In the data rows, the value 500 means zero.
The same things were measured in two ways. The second way is not exact.
Here are some of them measured both ways, the first way above the second, with a blank line after each pair.
544|551|339|524|269|567|674|291
599|566|481|652|412|245|530|299

655|636|514|733|287|527|555|367
649|505|411|494|522|418|541|197

410|443|472|259|641|550|492|482
304|631|593|496|414|533|435|707

680|561|611|758|425|479|462|611
627|352|422|403|583|586|565|320

566|551|327|499|286|580|653|281
569|581|501|618|388|259|522|318

440|433|631|364|645|503|355|510
330|629|592|388|577|682|446|673

442|493|665|707|639|506|452|622
465|502|450|404|673|598|364|536

414|485|670|671|640|474|414|606
462|506|453|400|690|616|377|549

Then 16 more things, the second way only, each followed by its number:
583|330|436|374|586|640|546|443 0
677|449|439|470|610|443|542|218 1
550|337|430|414|587|714|611|449 2
604|563|445|641|398|268|519|280 3
327|561|553|453|471|503|339|763 4
481|532|457|390|726|586|342|519 5
401|528|579|545|491|556|508|697 6
592|585|489|633|402|245|504|306 7
609|544|485|669|379|230|518|340 8
575|222|435|453|433|630|644|519 9
648|211|393|502|438|678|784|391 10
402|555|589|367|586|648|442|671 11
486|474|443|405|680|634|413|541 12
591|601|493|647|424|254|528|297 13
415|558|520|482|604|560|408|680 14
715|381|420|559|534|374|585|213 15
Which numbered row above is the same thing as each row below? Its number follows it:
670|514|589|550|563|395|517|726 >> 9
449|409|557|442|657|458|302|556 >> 11
512|559|340|504|263|581|649|284 >> 13
520|565|312|517|283|579|646|284 >> 7
537|595|342|543|277|575|675|296 >> 3
Then 16 more things, the second way only, each followed by its number:
588|585|508|649|404|256|527|321 0
393|524|601|398|472|611|456|702 1
298|633|602|417|486|579|405|727 2
710|411|397|543|475|415|610|176 3
282|726|585|425|560|605|368|681 4
704|476|427|610|502|292|575|200 5
324|683|538|468|633|619|422|640 6
462|512|457|389|661|605|350|561 7
661|507|465|634|418|285|591|242 8
492|504|435|427|720|569|368|526 9
330|581|617|411|418|562|412|734 10
383|538|566|463|440|640|522|673 11
403|447|505|435|448|624|462|699 12
685|227|538|569|393|535|792|428 13
317|604|515|540|464|496|413|719 14
347|646|624|483|449|459|376|708 15
Which numbered row above is the same thing as each row below? Its number follows it:
422|485|678|730|614|465|451|576 >> 9
417|501|645|685|659|476|408|599 >> 7
628|641|436|706|232|570|569|487 >> 3
417|471|505|275|609|510|396|573 >> 11
655|428|389|396|330|441|490|680 >> 13
Then 16 more things, the second way only, each followed by its number:
341|583|570|488|446|511|397|737 0
423|416|554|390|548|551|412|696 1
576|608|511|626|415|273|518|308 2
386|645|644|462|465|493|410|673 3
440|526|450|368|659|608|340|546 4
393|564|532|454|449|647|543|624 5
593|573|487|654|391|246|524|319 6
612|531|472|660|376|235|552|319 7
336|677|581|452|579|603|412|663 8
353|634|647|383|578|609|406|689 9
546|257|475|429|481|654|596|560 10
316|660|606|435|529|599|429|700 11
583|395|418|702|306|311|631|379 12
281|720|593|411|518|578|338|697 13
503|472|379|367|603|650|414|468 14
360|561|560|486|581|568|402|714 15
Which numbered row above is the same thing as each row below? Its number follows it:
416|418|561|308|646|497|402|445 >> 11
379|435|445|323|687|483|455|489 >> 0
331|450|570|340|619|531|383|476 >> 8
527|557|319|502|281|583|671|300 >> 6
377|368|585|405|682|491|482|575 >> 15
Then 16 more things, the second way only, each followed by its number:
482|306|490|404|439|690|580|602 0
649|185|490|489|401|575|699|463 1
658|460|481|691|382|257|626|301 2
571|605|493|630|398|263|514|307 3
714|420|418|536|500|422|631|172 4
310|688|566|403|592|588|341|684 5
617|254|423|437|538|638|607|457 6
636|553|503|599|444|306|570|236 7
598|590|504|665|426|231|521|329 8
622|375|491|625|301|404|721|330 9
330|619|549|412|553|636|412|691 10
353|557|534|575|504|464|425|725 11
516|361|466|590|476|570|579|617 12
541|318|462|417|553|624|506|563 13
346|607|520|473|481|595|415|687 14
563|287|417|413|529|697|623|459 15
Which numbered row above is the same thing as each row below? Its number follows it:
694|544|382|413|264|538|666|482 >> 9
605|509|590|647|516|445|464|758 >> 6
700|469|460|543|457|449|503|758 >> 1
355|454|581|418|691|495|377|439 >> 5
554|477|582|632|627|432|437|724 >> 13
Then 16 more things, the second way only, each followed by its number:
591|591|482|661|425|253|525|315 0
609|549|478|664|382|248|541|303 1
462|499|445|400|677|627|387|550 2
344|614|587|488|519|578|485|692 3
653|453|458|685|350|235|577|313 4
649|129|379|586|352|564|761|493 5
672|530|449|658|450|270|569|238 6
645|382|422|438|567|550|584|275 7
358|551|548|410|617|661|424|669 8
359|576|593|442|512|628|460|697 9
605|566|491|660|443|225|524|303 10
433|590|479|367|712|600|319|554 11
511|308|486|389|491|663|553|591 12
413|604|598|404|546|571|402|670 13
642|206|479|535|269|567|778|439 14
464|536|448|367|698|613|354|520 15
Which numbered row above is the same thing as each row below? Its number follows it:
405|417|568|280|618|467|443|453 >> 3
534|519|336|532|265|558|671|288 >> 10
529|562|310|498|270|567|669|316 >> 1
401|500|669|655|637|487|419|627 >> 2
442|522|664|719|631|471|387|547 >> 15
